(in the rows, 128 means zero)
These are runs of 7 systems, one row a step. Runs of the same system follow the same rule from any start.
j_760, path 1:
[[117 162 114 135 126 122 152 131  95 113 105 128 125 171  83 106 136 110]
 [147 130 139 156 159 106 129 170  81 114 117 136 122 118 112  96 121 121]
 [ 90 131 151 181 132 112  99 138 105 134 145 129 105 108 133 113 142 109]
 [106 161 131 160 127 127 136  99 102 164 144 113 134 136 127 123 142  83]
 [153 171 120 156 148 135 160 148 114 134 154 145 154 125 150 130 130  97]
 [136 131 143 171 119 117 142 170 157 130 164 144 115 101 135 139 125  97]
 [132 127 128 154 109 141 140 130 148 176 137  98 101  93 133 174 132 105]
 [141 147 108 130 127 171 160 125 130 152 119 138 100 128 167 179 142 125]
 [165 133 124 122 126 129 157 138 155 123 134 159  72 152 146 151 137 124]
 [170 106 122 108 136  98 122 141 158 157 111 124  77 117 142 136 157 128]
 [122  99 100  99 132 148 101 117 144 151  95 136  97 117 174 123 175 115]]
j_317, path 2 (11 x 18):
[[ 98 129 103 152 170  42 120  92 126 112 123 150 145 138  95 114 172 100]
 [ 93 145 113 160 138 120 157 131 131 158 110  89 183 118 113  80 148  47]
 [ 96 175  80 176 108 172 119 140  68  97 133 101 160 100 135 147 115  91]
 [ 65 120 115 182 117 111 118 105  86  96 147 161  94 109  66 184 113 106]
 [ 83 130 171 209 145  89 186 117 151 156 126  95 113 113  99 165 125 108]
 [ 94 187 159 213 137 156 175 168 118 117 118 116 108 142 186 124 143 117]
 [125 151 130 165 121 176 143 147  50 137 135 175  33 140 133 143 133  89]
 [161 124 128 162 169  91 135 107  91 196 147 139  53  95 133 198 151 124]
 [ 95 147 137 161 181 107 139 101 163 185 130 158 114 122 215 142 212 121]
 [122 163  98 119 112 204 168  99 132 186 145 168 117 154 186 127 175  52]
 [178 152  40 119 105 156 149 116 128 150 164 162 105 100 144 233 142  87]]
j_317, path 3:
[[135  91 170 130 117 125 134 140 181 134 129 140  79 105 136 187 115 189]
 [140 117 183 106 140 144 162 126 182 132 104 129  92 170 179 113 135 172]
 [208 148 136  72 126 156 143 145 126 128 119 139  89 179 167  96 132 140]
 [206 106  89  70 145 101  88 147 116 139 120 154 100 117 139 118 156 144]
 [142  76 100  62 159  98  84  95 161 160 103 131 160 107 148 104 163 136]
 [127 134  93  64 116 145 116  79 160 132 127 102 215 154 150  93 138 123]
 [138 142  69  79  80 137 115 129 145  70 150 143 198 140  85 127 105 114]
 [117  74 103 119 101 102 116 150 170  73 117 113 161  86  49 140  84 125]
 [ 88  92 154 143 122 118 134 126 165  63  78  50 153 125 108 105  78 161]
 [113 159 165 137 118 139 140 139  85  47  97  85 123 192 100  70  80 161]
 [168 138 160 145 143  82 113 176  44 102 128 126  94 146  56  78  90 140]]
j_96, path 4:
[[106 118 136 159 114 106  86 125  95 116 117  88  95 108 105 128 119 135]
 [ 74 144 132 150 138 130 136  92  84 122 105 120 133 151 105 130 132 140]
 [127 153 141 155 139 120 156 100  88 113 163 145 129 153 113 126  97 101]
 [131 158 138 173 119 106 110 151  92 144 167 124 111 111 115 140 128 114]
 [ 79 145 143 165 132 134 126 133 106 180 132 141 128 107 118 148 157 127]
 [116 147 142 144 139 158 166  95 124 167 154 143 140 133 150 166 122 112]
 [160 169 119 146 109 146 151 143 135 139 166 147 109 126 147 177 133 121]
 [129 132 128 144 113 138 154 176 157 169 122 151  97 106 118 159 161 122]
 [135 110 140 126 145 162 166 132 159 179  96 121 108 118 157 141 143 112]
 [166 135 112 107 131 161 150 120 152 124 118 133  87 148 189 142 143 122]
 [169 120  96  97 122 115 133 147 160 127 116 162  76 138 131 131 166 112]]
j_814, path 5:
[[193 130  84 104 168 137 135 131  67 139 116 165  82 131 152 131 141  99]
 [148 120 119 133 150  48  67 130 125 161 155 149  96 100 135 129 183 130]
 [ 80 140 119 165 137 103 120 118 184 162 113  91 154 111 185 112 194 103]
 [ 91 113  79 141 151 183 157  97 131  94 105 156 144 124 182 122 131  54]
 [130  81  72 126 128 101 115 102 117  98 152 182  87 104  78 167 119  62]
 [ 98 111 118 191 117  48 122 142 165 124 113  85  95  88  77 181 145 132]
 [ 58 146 144 196 137 150 177 159 139  91  55 100  92 145 142 120 148 125]
 [147 151  98 123 134 156 173 124  67  87  93 157  49 194 107  96 131  72]
 [200 159  82 134 142  36  88 144  66 119 142 120  86 131  83 128 156 118]
 [ 83 166 143 201 147  64  77 166 107 156 114  77 147  98 152  81 199 126]
 [ 61 164 118 170 144 179 148  71  88 143 117 107 143 156 189  71 156  42]]
j_760, path 6, 11 rows:
[[127 127 135 139 171 153 146 130  67 119 103 127 146 140 136  64 106  86]
 [132 152 143 173 136  95  90 134  89  80 183 134 125 125 154 103 114 113]
 [ 92 150 126 172 116  85 118 131 131 163 165 129 155 107  88 138 158  94]
 [105 145 127 163 146 168 181 140 122 167 114 106 174 107 136 130 124  82]
 [145 168 140 171 104 169 156 162 117  92 161 125 107 126 163 150  91 116]
 [156 143 143 161 104 105 144 148 131 153 172 147  77 113  92 193 126 137]
 [128 120 147 145 154 131 168 141 148 208  97 130 102 102 137 171 163 144]
 [137 144 148 121 123 183 153 126 146 148 111 129  78 162 202 113 153 125]
 [205 133 117  88 108 123 109 120 132 137 171 155  65 154 149 126 137 112]
 [163  83 101  97 162  81  99 121 169 166 138 165 122  90 150 145 173 120]
 [ 96  81  97 103 130 146 125 100 205 132  95 114 139 113 180 113 163  92]]
j_691, path 7, 11 rows:
[[125 136 162 122 147 136 152 124 159 165 127 109 181 127 161 118 126 155]
 [144 135 138 101 118 167 119 118 147 114 172 148 164 137 179 134 105 148]
 [160 118 124  86 101 120  93 125 152 151 171 157 131 112 122 160 132 158]
 [125  98 132 107 115 116 120 144 190 147 105 101 145  99 119 158 134 179]
 [113 106 139  93  91 172 142 123 182  92 108 105 144 149 131 121  98 146]
 [179 113 126  64  94 143 112 127 128 104 133 123 118 158 103 101  91 144]
 [158  94 148  87 143  90  92 161 134 123 101 131 118 131 104  94 134 186]
 [ 87  94 174 106 143 108 117 118 171 120 103 125 159 148 128  68 136 158]
 [120 135 140  86 123 130 107  95 124 106 148 116 204 161 131  66 104 134]
 [143 119 128 100 133  98  70 140  99  99 171 167 188 108 104 112 103 163]
 [ 82  88 174 140 121  80  75 132 158 134 165 137 164  85  89 133 116 169]]
j_691, path 8 (11 x 18):
[[ 42 138 150 141 148 158 128 122  90 152 110 163 182 152 123  46 158  92]
 [141 129 113 132 180 113 110  58  52 130 184 139 195 114 142 120  87  85]
 [116 151  97 190 136  63  66 146 103  86 195 159 139  78 141 179 145 142]
 [ 29 136 145 197  76 128 137 134 159 168 148 132 133  91  65 190 149 109]
 [124 156 128 166  93 184 184 100  96 136 125  35 141 117 104 186  54 108]
 [186 166 136 156 107 166 151 166  70  63 140 141  40 151 133 179  73 164]
 [160 141 195 143 126  90 156 163 138 194 125 151  11 165  96 135 168 146]
 [139 169 174 141 179 140 193 131 143 203  59  61 136 162 190  93 170 149]
 [154 167 125 100 181 202 173 116 114 118 140 196 162 176 242  97 135 121]
 [206 117  91  74 155  97  94 110 143 193 209 211 126 107 175 142 173  92]
 [109  99  63 133 143  92  86 145 203 186 102 114 169  37 181 187 213 139]]
j_296, path 9:
[[168 119 107 119 145  83 157  94 132 122 102  65 123 136  90 133 106 109]
 [108 126 134 166 116 112  84 182 117  76 112 103 131 102 130  95 123 145]
 [ 75 120 155 133 114 132 115  97  93 156 123 140  93 152  82  99 142 107]
 [170 163 120 129 166  98 134  94  73 131 119  78 138 148 134 139 115 155]
 [119 158 152 162 143 103 104 177 108  99 165 168 158 126 140  91 141 134]
 [115 125 147 137 130 133 139  98 108 204 162 141 136 118 102 120 133  70]
 [147 153 112 151 153 154 154 126  92 134 125 101 169  97 161 183  96 151]
 [ 90 145 155 173 116 141 151 163 154  97 164 194 129 130 124 146 126 132]
 [148 132 142 134 108 130 179 115 165 194 135 101 100 130  95 161 134  96]
 [153 139 133 145 134 161 145 185 135 122  88  96 119 104 172 151 121 172]
 [108 117 167 129 111 158 131 150 145 120 134 196  55 158 141 116 148 128]]
j_96, path 10, 11 rows:
[[114  99 118 113 109 102  92  97 143 152 153 148 119 105 101 156 141 123]
 [127 137  95 137 146 114 147 120 142 138 108  91 182 106 124 163 132 143]
 [ 91 129 120 156 111 163 149 142 153  78 136 143 141 126 142 138 108 109]
 [146 105 138 116  90 155 128 133 119 134 135 116  88 119  87 150  87 124]
 [142 142 142 141 152 122 144 152 101 126  80 107 105 131 123 143 129 182]
 [ 96 131 174 146 143 126 153 118 143 115 120 147 101 169 142  88 139 120]
 [169 148 129 105 118 125 121 104 102 158 151 108 114 155 127  95 127  92]
 [143 150  96 126 154 112  95 154  90 134 131 161 141 112 152 123 172 134]
 [ 92  90 132 138 149  99 116 106 166 150 153 166 143 102 130 135 155 109]
 [134 129  98 123 115 134 133  89 152 148 135  72 168 108 144 161 116 112]
 [117 143  87 138 107 170 140 158 132  76 122 151 139 117 134 169 122 132]]
j_563, path 11 (11 x 18):
[[141 111 133 151 158 116 137 114 124  98 113  63 154 107 151 125  88 134]
 [100 163 120 133 117 144 110 121 110  77 148 156 137 165 160  94 142 124]
 [114 109 121 111  99 112 128  90 125 145 134 119 117 144  51 129 117  99]
 [115 114 148 169 162 102 129 139 105 108 126 106 160  94 121 139  89 152]
 [ 78 154 158 145 110 168 127 139 128 119 144 147 136 157 156  89 141 116]
 [157 148 124 114  93 131 145 101 100 158 151  99 118 150  72 142 102 106]
 [136 122 149 151 165 108 119 153  88 120 149 167 149  95 118 151 103 163]
 [ 86 121 183 138 109 156 126 144 162 169 149 151 128 127 148  94 147 116]
 [184 162 125 107  99 145 145 125 120 169 147  71 143 134 125 143 107 128]
 [159 135 122 108 147 135 121 155 100 111 157 202 148 126 135 143 116 163]
 [120  81 169 108 110 120 113 131 189 170 152 158 100 116 121 113 139 119]]
j_814, path 12 (11 x 18):
[[ 98 123 104 124 113 133  85 156 125 143 142 134 191  89 115 106 144 111]
 [ 89  89 138 126 129 152 124  76 124 152 126  94 154 103 119 128  96  99]
 [107 121 139 141 120 139 133  79 130  76 159 142 123 140 130 170  81 143]
 [117 141 144 136  95 118 156 157 154 115 149 163 133 145  66 157 112 147]
 [154 139 154 138 128 138 176 174 126 153  96  86 128 123  95 135 105 146]
 [153 138 162 121 139 164 125 149  82 128 108 127  82 145 161 119 114 171]
 [161 154 143  85 122 112 107 116 110 161 149 155 107 172 140 104 163 154]
 [169 152 119 104 151  91 113 133 149 160 144 107 193 122 160 108 155 140]
 [108 106 132 128 142 166  93 138 136 139 147 140 182  86 190  98 130 107]
 [106  85 115  99 106 170 113  67 147 150 159 146 134 112 132 147 114  92]
 [122  95 113 126 129 101 138  90 170 104 144 140 145 108 106 200  99 152]]
j_563, path 13:
[[143 139  98 113 119  89 105 140  96 119 129 119 149 125  51 131 125 132]
 [ 83  77 157 139 159 152 119 138 115 121 110 155 149  92 122 110 101 132]
 [118 140 168 145 105 150 135  89 142 137 154  83 114 151 170 106 116 106]
 [154 188 107 122 115 108 125 118  88 119 159 125 156 155 102 146 123 149]
 [101  94 143 126 138 125 127 153 126 131 141 202 151 106  78 129 116 124]
 [121 103 184 150 110 139 125 139 160 157 144  83 117  97 146 118 101 120]
 [154 189 134 117 108 159 124 133 103 124 147 107 151 160 164 129 123 172]
 [149 124 129  84 127 133 144 123 126 138 152 202 128 155  83 128 123 128]
 [157  77 167 135 142  84 115 149 160 155 149 118 121  85 111 120 102 127]
 [129 147 148 119 124 152  98 160 135 132 123  95 161 121 193  96 141 170]
 [154 142 106  59 107 169 145  92 136 135 141 148 142 177 131 109 125 116]]
j_296, path 14, 11 rows:
[[ 96  72 113 118 173 127 156 164 177 186  65 193 128  86 116 134 192 114]
 [140  75 108 140 168 151 163  69 151  91  92  96  74 118 197 145 101  81]
 [127 161  49 144  69 132  91 154 131  48 124 129  73 134 143 159 161 112]
 [109 102  88 114 142  67 126 144 150 155  72 165  96 125  58 129 203 119]
 [139  81 120 150 198  80 130 103 132 111  61  64 101 113 170  91 133  99]
 [ 95 145  88 165 110 140  70 136  69  55 122 120  88 131 158  82 140  77]
 [111 146  72 133 139  75 109 105  55 147 118 164 104 139  49 142 176  98]
 [130 129 118 185 216  27 134 117 106 126 105  98 168  96 132 132 143 126]
 [ 65 149 136 219 140 126 124 147 100  98 145 114 142 111 150  77 131  46]
 [109 172  94 178 116 152 160 120  35 157 129 128  99 129  62 166 123  63]
 [135 163 137 213 185  64 164 165  83 124 119 134 120  96 100 200 126 172]]

Name the system that made each run.
path 15:
[[122 154 102 144 157 142 151 188 121 114  78 150 139 126 150 109 168 126]
 [117  92 139 125 157 152 148 107 128 159 139 175 115 123 143  99 129  60]]

j_691
path 16:
[[160 151 116 117 113 150 121 150 106 146 108  85 114 120 149 140 132 157]
 [148 129 114  98 154 148 146 118 115 135 117 180 116 148 145 141 142 141]]

j_563
path 17, 2 rows:
[[151 117 146 126 169 121 183 136 142 151  93  99 158 118 115 128 105 140]
 [141 129 157 136 132 151 125 141 138  87 144 130 114 140 194  99 114 130]]

j_691
path 18:
[[162 151  83 122 153 117 150 142 137 102 112 141 132 141 154 131 151 119]
 [133  97 107 138 137 106 124 162 146 121 131 166 109 101 118 113 145  81]]

j_296
path 19 (2 x 18):
[[105 112 136 130 110 149 126  96 161  96 150 155 103 135 156 155 118 133]
 [156 147 107 101  86 118 129 115 149 146 140 103 123 148  97 145 139 123]]

j_691
path 20 (2 x 18):
[[127 115 204 149 113 167 140 125  91 141 131  82  76 142 124  92  72 112]
 [148 187 156 123 132 140 110 120  44 138 129 128  80 179 148 120 146 180]]

j_96
path 21:
[[193 179 105 147  92  98 136 179 131 144 154  80 123 113 106 152 136 120]
 [ 90 139 134 157 156 157 105 165  71 162  80 123 138  92 156 123 157 162]]

j_814
path 22:
[[109  95 120 138 173 114 174 117 154 150 106 157 153  93  99 190 123 148]
 [120 135 142 184 130 130 158 179 182 104 129 124 113 111 175 125 140 101]]

j_563
path 23:
[[152 110  99 124 140  95 131 212 210  86 135 172 186  85 138 119 144 127]
 [ 89  54 129 132  73 161 112 136 185 118 105  75 107  74  96 137  94  93]]

j_760
path 24, 2 rows:
[[142 154 145 152 129 162 110 134  88 117 171 185  66 131 192 178 129 162]
 [138 154 140 130 124  97 153  98 160 215 148 142  92 144 118 193 184 140]]

j_691
path 25, 2 rows:
[[160 114 123 120  84 164 152 172 214 104 118  99  95 120 168 127 126 104]
 [132 102  64  75 111 178 110 148 118 112  58 138  97 117 126 150 146 154]]

j_814
path 26 (2 x 18):
[[140 118  82 103 132  97 131 116 103 128  87 122 103 139  62 137 143 119]
 [123 106 130 157 174  65 100 137 121  91 101 104 127 106 131 107 133 149]]

j_296
path 27 (2 x 18):
[[ 80 140 130 163 105 176 134 132 123  66  83 119  56 145 163 173 127 175]
 [155 156 142 102 105 135 199  92 128 148 129 148  71 211  70 131 126  99]]

j_691
path 28:
[[125 120 149 132 138  73 106 156 139  85 140 170 133 140  96 104 131 160]
 [118 105 156 125 127  97 109  92 142 173 140  84 130 124 120  89 133  96]]

j_296
path 29:
[[180 144 104  84 107 112 148  59 130 160 157 106 122 171  96 148 126  98]
 [178 140  93 137 151  99 130 209 134 101  90 121 144  96 138 141 144 163]]

j_691
path 30 (2 x 18):
[[124 105 134 119 176 101 108 110  89 154 126 158 136 117 116 119 142 142]
 [ 94 125 151 140 148 113 124 103 144 121 130 126 154 148 164  83 146 116]]

j_760
path 31, 2 rows:
[[163 144 104 113 117 144 118  93 113 132 154  98 127 136 161 136 117 111]
 [144 137  95 123 134 110 125 141 147 113 150 179 143 118 131 157 148 136]]

j_760
path 32:
[[157 122 149 133 114 100 114 143 149 136 132  88  93 131 140 100 132 117]
 [100 145 130 117 127 157 118 140 107 132  90 125 133 146 144 105 158 155]]

j_691
